The rows of M fall into 3 groups, and each row is roughly a mix of its group's hidden directions.
M:
[[ 48  30 -14 -32 -13  12  14  24 -21  -2]
 [  3  16   4  59 -32  12   1 -21   0  25]
 [ 59   8   6 -29 -18  22   9  12 -20  13]
 [ 25 -41  31 -28 -20  26  13  14   8 -21]
 [  7  55 -19  24  -1 -16   3 -25 -27 -19]
 [ 35  44   9 -10 -47   3  19   9  -7   2]
 [ -3  36 -48  13 -38 -19  11   7  -9 -10]
 [-47  15 -12  19  40 -13  -4  10  10 -32]
 [ -6  35 -56  -1 -18 -25   6   3 -24  -7]
 [  1 -32   8 -39 -27  -5 -45  10  22  -2]
 [ 30 -31  26  18 -10  43  11 -25  20   4]
 [ 52 -21  24 -15 -28  14   9  -6  -3  30]
 [ 31 -20  54  -4   2  21   1 -21  12 -24]
 [-31 -44  -8  -5  46  -9 -23  -8   5 -10]
 [-35   7   2 -29  30 -48  -7  11  20  10]
 [-37  22 -43  13 -22 -27  12  12 -20  15]
 [-30 -22  48 -17  24   3 -14  -5  28  19]
 [  5 -23  32 -30  53  -6 -20  13   6   6]
 [-15   2  -1  14 -45  33  14 -45 -14   5]
 [-46  14  10  11  13  11 -11   8  38 -38]
 [-22 -45   1 -19  15   4 -22  18  33  31]
 [-32 -14  42  -5  -9  40 -16 -18 -25   9]
 [-44  28 -14  22  24 -28   8  12  13 -29]
 [ 31  19  -2   1 -40 -35  26  -6 -19  28]
 [-29   9 -18  31 -49  -2  18   9   6  30]
 [-33   8  18  58   6   4  20 -17  18   6]
 [ 16  23  36  43  -6  20  -7 -33  21   7]
 [ 36 -19 -33  -1  16  10   3   6 -39  37]
 [-25  34 -43   7 -32 -21  15 -13 -22  -4]
 [-25   7 -26  28  35 -16 -24  -1  -3  42]
 [  2   7  12  10  -8  34 -16   9 -62 -17]
 [ 23  27  15  12  43   5 -24 -37  23   1]
 [ 33  44   3  -2 -45   5  24  11  -5   8]
 [ 48  17   6   9 -21   7  29  -4 -30  31]
 [  3  20 -38  19 -55   4  22 -18  -1  -4]
 [ 22 -23  42  -9  -9  27  -1 -16  45  -3]
 [ 35  -2   9 -49 -35  20 -23  12   0  -3]
 [ 29 -29 -19 -46  10  -6 -28  11 -28   7]
 [ 13  34 -18   8 -11 -18  22 -11 -46 -32]
 [  3 -18  -1 -54  39  -6  -8  22  -3 -24]
 [-16 -21  45 -23  40  -6 -18  10  23  12]
 [ 18 -45  39 -18 -11  29   1   9  26  -3]
 [  7 -30  50  -6  23  24 -15   1  32  12]
 [ 32  -7 -33 -13  32 -30   3  25  33   4]
 [-45  12 -25 -23   3 -45  -2  16  16  13]
 [-20 -14  -3  36  -2  10 -16   2  27  55]
 [ -1  46 -13  35  23   8  39   9 -15  -6]
 [ 34 -26  33   5  33  10  -2   3  42   6]
 [-14 -63  -4 -14  20 -10 -26 -18   5  11]
 [-42  27  11  23   1  12   0   9  40 -32]
 [ -2  35  22  46 -21  24  26   3  21   6]
 [-20 -23  48 -24  36   3 -22   7  14  13]
 [ 46 -14  28   0 -37  10  14  -5   5  34]
 [-44  19  21  21   8   5  -1   3  38 -35]
 [-20 -21 -20 -57  -1 -17   3  28  -2 -20]
 [ 22  -7  25 -35  49   5 -17  -2   1 -30]
 [ 39 -17 -33 -41   1  -3 -12  17 -27  17]
 [  2  -1 -29   8   4 -28   9  20  60  15]
 [ 21  -6   8 -35  53  -3 -20  -3 -10 -28]
 [  2  13  12   6  -5  17   2 -23 -66 -21]
 [ 48  24 -18  -9 -15   0  26   9 -34  22]
 [ 22  14   5 -39   4  -5  19   5 -23 -53]
 [-22 -23 -38 -29  21 -19  -9  35 -21   9]
 [-28  -8  49   2 -13  39 -13 -25 -16   7]
 [-15  11 -38   4 -32 -29  23  -7  41  10]
 [ 22  19  28  40  21  15 -16 -36  16  12]
 [-19  24 -44  13   0 -27   5  12 -45   2]
 [-19 -27  14  -8  15  13 -24  10  48  35]
 [ 48 -12  23 -27 -30  30 -10  -1  -9  18]
 [-13   5   1  44 -50   8  14  -9  12  29]
 [-21  27  31   1 -19  -7  15   3  46 -34]
 [-48   6 -22  18  43 -12  -8   7   6 -26]
 [ -6 -62   9 -19   2  -1 -30 -22   8  14]
 [ 20   9  29  43  12  19 -14 -34  22  21]
 [  7 -18   4   9 -16  -1  23 -23  63  16]
 [ 19 -26  -2   8  18 -17  25 -10  58  12]
 [ 27  11 -52  10  -7 -34  30  -2  12  -9]
 [-11  60 -11  13  -1 -11  24  23   4 -25]
 [ -7   7 -35 -24  25 -24  -1  22 -45 -19]
 [-44 -31  24  28  13   6 -19 -20  28  -4]
 [ 21  -9  31 -28 -29  13  24   3  -6 -45]
 [-21 -18  31 -20  34 -10 -17  10  42  21]
 [-30  -3 -43 -22  19 -29  -7  27 -26   4]
 [-17 -26  47   0   1  21   1 -24  38  18]
 [ 10 -14 -12  -6 -11 -14  22 -20  63  17]
 [ -6  45  -9  42  -5  -2  -3 -29  23  26]
 [ 24 -13  14 -47  39   6 -17  -3  15 -28]
 [-31  28 -31  -8 -29  -9  -3   2 -47  -7]
 [-42  22 -11 -26  20 -46 -12  13   6   8]
 [ 20  12  -3 -32  11 -12   4  -4 -35 -53]
 [ -3 -23  37   0 -31  24   2  -5  48  12]
 [ 23  36  -3  21  41  -9 -13 -24 -31 -15]
 [-46   4   2  44  35  -3   3   1  21 -14]
 [-24 -17  53 -19  35   0 -18  -4  16  12]
 [ -9  11  21  24 -34  28  11 -36 -35 -12]
 [ 44  30 -20  -4 -20  -7  26  14 -31  22]
 [-17  13   6   4 -22  31 -19   7 -59 -11]
 [ 15 -31  51  -8  34  16 -14   9  20   4]
 [ 38  35   6  -1 -47  13  23   4  -9  16]]
Here is one row of each group, with its name. Which group are the others in?
[ 21 -22  50  -5  22  34 -15  -3 -23  -8] => V
[ 51  14   2   2 -19   3  27  -3 -34  30] => B
[-28 -23 -14 -46 -22 -14  15  35  -4 -14] => H

[ 39  16 -45   7  -3  -6   6  17 -36 -21] => V
[  0 -25  29 -37 -15  21  -5   8  48  -9] => H
[ 47  27 -17 -32 -22  12   5  25 -22   5] => B
[ 20 -21   2   3   5  -4  18 -19  64  17] => V
[-19  41 -13  36  25 -14  38   5  -4 -12] => B
[ 22 -36  47 -13 -20  27  11   0  18 -15] => H
[ 19   2 -14 -30  21 -10   6  15 -46 -40] => H
[ 24  20 -36   3   2 -15   1  25 -46 -25] => V
[ 33  -4  49 -12  15  23  -1 -20  26 -22] => H
[ -3  30  -7  41  31   4  44  -7 -20   1] => B
